In the rows, zero is written as 128.
Where one turn sends some rows of the set: a few examples, then the rows asked:
k_639: [175 119 120  98 156 141 156 112 143 138 141 132 107 107 139 148 123 128
  94 128 120 103 126  87 122 135 151  87 130 108 121 112 110 121 116 131
 133 142 106 118 123]
k_640: [122 174 113 123 134 120 104  91 131 125 128  82 140 109 121 136 111  79
 132 121 124 109 130 127 129 123 127 125 146  84 102 160 136 143 160 134
 137 119 137 132 113]
k_744: [148 134 122 110 141 166 134  81 168 118 151 129 145 123 121 135 120 162
 125  92 123 114 151 119 142 115 125 103 149 147 109  92 140 105 116 139
 128 122 135 119 134]
k_41: [133 123 153 101 137 121 143 137 120  96 144  92 122 106 113 152 148 137
 119 110 134  91 146 110 105 121 141 115 154 134 129 107 143 133 122 135
 165 146 116 119 118]
k_729: [129 178 135 131 116 123 143 127 134 158 153 168 130 132 129 142 134 101
 134 125 121 103 140 142 152 134 137 137  99 114 110 133 120 117 119  90
 128  91 122 145 102]
k_626: [168 105 140 115 138 138 153  99 150 141 130 116 124 112 118 132 146 122
 122 145 118 136 150  96 126  83 130  94 148 128 118 137 131 115 110 147
 154 142 123 114 117]
k_293: [121 118 160 128 127 128 153 106 126 119 140 142 122 121 182 123 122 129
 127 111 129 129  79 142 136 133 129 106 149 109 127  98  86 132 128 158
 126 113 151 137 135]
k_982: [ 90 144 160  81 127 130 133  99 154 121 141 125 153 141 136 122 137 112
 102 105 109 119 131 111 116 130 132  97 163 123 122 143 150 165 160 111
 106 118 136 135 138]
k_501: [151 122 116 117  84 149 124 139 108 130 116 124 129 108 104 114 136 124
 141 141  86 158 146 135 110 130 120 116 142 112 142 123 115 171 141 144
 138 108 156 124 157]
k_590: [146 137 134  97 130 153  95 123 115 131 117 151 131 106 111 111 118  76
 128  87 113 105  77 135 114 130 115 111 148  91 149 144  98 144 147 104
 134 123 128 110 148]
k_778: [138 138 128  98  95 136 129  83 115 111 148 124 155 100 117 112 127  75
 129  97  89 147 113 146 116  90 145 126 127 110 111 106 124 158 111 135
 143 125 142 132 121]
k_536: [122 160 127  97 160  87 116 152 123 131 114 136 146 144 144 102 131 104
 113 131 143 114 108 108 128 140 149 131 148  93 109 132 111 138 137 136
 120 114 106 134 102]
k_621: [119 161 133 142 108 116  99 106 128 133 145 143 175  93 109 142 112 125
 107 110 137 114 128 136 153 155 123 110 129 134 128 141 128 107 120 108
 151  90 113 135 160]
k_769: [179 113 112 110 111 114 145  96 128 141 124 114 115 120 111 111 121 115
  92 104 122  75 140 126 123 126 131  90 140 104 152 131 135 135 136 161
 152 140 128 100 156]
k_100: [128 135 125 106 121 143 107 126 142 100 138 158  92  86 109 124 111 106
  90  97 127  85 111 155  93 132 123 112 152 107 136 136 126 148 120 137
 119 107 137 118 145]
k_943: [159 121 116 118 168 133 145 118 125 138 133 150 100 101  81  98 134 134
 144  99 127 116 119 138 137 152 162  95 137 131 142  92 113 131 125 131
 143 138 116 107 129]
k_605: [135 171 113 130 106 146 131  91 117 144 116 150 127 144  87 126 148 143
 114 125 114 108 134 104 159 162  98 101 130 142 146 114 128 128 159 112
 128 117 111 104 133]
k_996: [125 133 111  99 119 120 140  99  79 116 132 146 143 124 154 111 113 122
 101 120 127 149 109  97 125 150 131 116 171 131 129  94 112 124 143 107
 159 127 128 121 161]
k_140: [137 145 129 100 128  96 158  93 146 136 140 131 110  94 158 112 124 123
  84 124  89 118 141 124 122 134 145 161 153 133 125 132 113 140 143 134
 137  99 137 145 147]
k_633: [140 158 130 125 131 126 118 142 162 141 127 145 136 156  96 144 119 117
 124 120 154  98 136 160 134 134 133 103 124 138 122  99 122 130 117  84
 134 143 148  95 109]
k_252: [138  97 121 108 145 125 118 112 128 147 146 171  93 106  69 114 129 142
 129 129 117 127 125 120 149 125 141 111 146 147 133 102 118 139 125 143
 142 108 121  95 107]
k_534: [157 145 146 135 128 148 132 147 161 132 131 148 148 144 107 120 120 143
 137 114 154 103 112 159 158 153 109 118 119 132 118 140 128 125 118 103
 113 132 150 106 121]
k_268: [139 137 121  99 120 167 128 111 141 137 163 133 127 115 104 125 111 164
 124 174 121 122 119 128 156 130 136 112 114 118 128 126 137 125 114 152
 170 130 131 102 119]
k_548: [ 83 122 155  86 112 151 162 141 126 111 137 136 136 156 127 126 128 132
 106 140 126 115 120 102 125 117 123 117 160 131 131 120 121 135 121 127
 111 136 140 115 164]
k_355: [161 167 129 115 125 115 125 111 128 147 138 173 140 130  45 131 120 125
 101 120 135 124 166 138 127 125 139 121 133 116 128 132 138 141 155 116
 137 132 142 127 107]
k_351: [141 135 110 124 151 109 121 118 117 168 104 117 175 128 140 113 110  88
 129 103  97 132 136 102 125 110 104 134 152 113 115 123 116 131 139 106
 121 125 126 105 146]
k_904: [146 138 149 133 112 131 134 128 118 111 153 118 140 106 136 105 115 102
 105 146 117 116 104 135 117  87 147 163 161 136 115 137  86 106 134 120
 152 124 134 103 137]
k_770: [145 136 119 118  96 122 171  73 107 140 153 133 133 112 151  93 123 128
 100 108 114 150 113 111 116 122 129 130 164 107 156 115 123 134 137 148
 153 106 131 117 162]
k_308: [183  92 135 106 121 123 136 133 128 115 125 131 158 123 121 153 138 124
 134 127 130 111 132 114 137 128 112 106 134 123 116 108  84 133 121 177
 129 124 146 137 133]
k_246: [123 183 147 113 127 122 125 110 152 104 133 120 162 125 149 129 129 102
 118 115 128 116 150 126 119 141 114  84 152  88 108 160 131 159 129 109
 124  97 132 130 158]
k_696: [139 147 141 118 145 122 130 131 100 132 122 135 143 128 118 122 113  94
 152  68 108 119 129 110 105 130 111 106 141  93 141 141 103 173 159  98
 103 112 127 113 142]
k_10: [112 154 117 114 133 133  97  99  63 112 122 142 145 130  99 147 130 127
 129 112 147 148  99 134 125 125 139 122 164 107 141 125 124 124 140 120
 174 123 132 116 144]
k_443: [133 142 152 116 128 122 140 152 102 171 140 124 146 118 121 114 105 137
 148  92 124 110 143 150 142 154 133 131 109 119 150 117 139 126 163 108
 121  80 138 133 133]
k_450: [121 158 112 148 101 116 123 102 128 155 149 134 133 147  99 137 116 128
 121  94 111 129 130 125 136 140 136 110 126 134 125 145 131 124 148  71
 141  86 124 138  94]
k_214: [152 173 152 119 136 137 129 109 120 119 137 146 125 127  55 111 132 122
 124 109 115 112 175 139 130 121 137 131 126 121 137 118 135 137 108  98
 125 111 141 154 106]
k_961: [127 141 158 136 112 128 133 107 101 106 186 109 113  86 132 114 135 102
 117  94 121 143 114 144 105 103 155 125 150 115 125 109 111 141 120 138
 145 121 138 109 119]
k_573: [123 114 135 116 126 118 128 104 127 135 133  95 110 130 135 122 122 121
 113 121  77 120  68 133 126 123 128 115 126 130 132 124  74 139 164 130
 131 110 145 128 118]
k_95: [120 164 121 107 131 134 131 113 112 157 129 142 146 124 176 113 126 121
 119 120 164 121 160 171 132 117 123 114 129 120 131 123 146 135 148 143
 132 117 150  92 162]
k_421: [137 171 119  90 121 148 137 112 139 164 104 156 138 151  92 162 140 138
 127 123 118 117 136 124 158 142  89 119 122 119 129 107 130 118 155 120
 152 128 141 115 120]
k_434: [121 134 117  91 130 120 143  99 124 132 135 149 171 141 109 138 131  99
 126  79 123 134 111 160 120 124 164 114 127 112 124 104 122 172 122 141
  96  99 141 127 117]
k_630: [144 114 120 102 137 169 144 100 152 140 153 139 118 119 108 134  76 139
 123 118 116  97 162 129 152 122 153 111 151 136 118  90 123 123 113 118
 126 111 155 108 130]
k_711: [149 157 136 107 101 132 104 146 104 125 132 145 150 133 159 106 139  89
 141 162 125 139 160 124 116 139 127 137 160 127 139 140 113 157 128 128
 140 113 154 128 135]
k_857: [166 139 121 122 123 143 130  94 106 124 173 138 117 150 100 121 131 139
 141 162 128 120 136 122 150 139 134 121 121 121 132 128 140 117 117 179
 144 143 148 110 117]
k_622: [104 150 153 120  88 110 123 109 114 140 132 138 143 163  90 119 134  95
 143 110 124  94 114 133 165 111 147 129 129 127 148 126 132 117 118 135
 127  83 117 124 113]
k_900: [191 100 113 120 131 139 134 118 133 129 141 110  83 119 120 146 120 122
 136 123 138 119 128 105 122 124 145 101 154 117 123 138 113 131 138 150
 142 127 141 111  87]
k_111: [121 125 151 100 128 118 132 117 126 121 142 146 106 115 176  96 117 113
 125 116 156 113  98 167 127 123 125 112 136 114 110 126 139 143 165 155
 124 121 157 116 118]
k_437: [130 173 145 115 111 118 120 145 101 116 112 149 146 162 136 105 147  89
 139 121 125 125 123 111 121 125 109 118 164 101 140 165 117 144 119 141
 142 108 118 101 117]
k_894: [133 152 142 143 122 131 146 124 121 175 125 166 144 137 106 106 118 123
 130 120 133 120 118 141 158 115 114 112 126 115 122 155 116  89 158  84
 146  97 121 128 125]

k_590 turns into k_996
k_630 turns into k_355
And these:
k_443 turns into k_769
k_729 turns into k_900
k_434 turns into k_501
k_573 turns into k_351
k_437 turns into k_293
k_857 turns into k_534

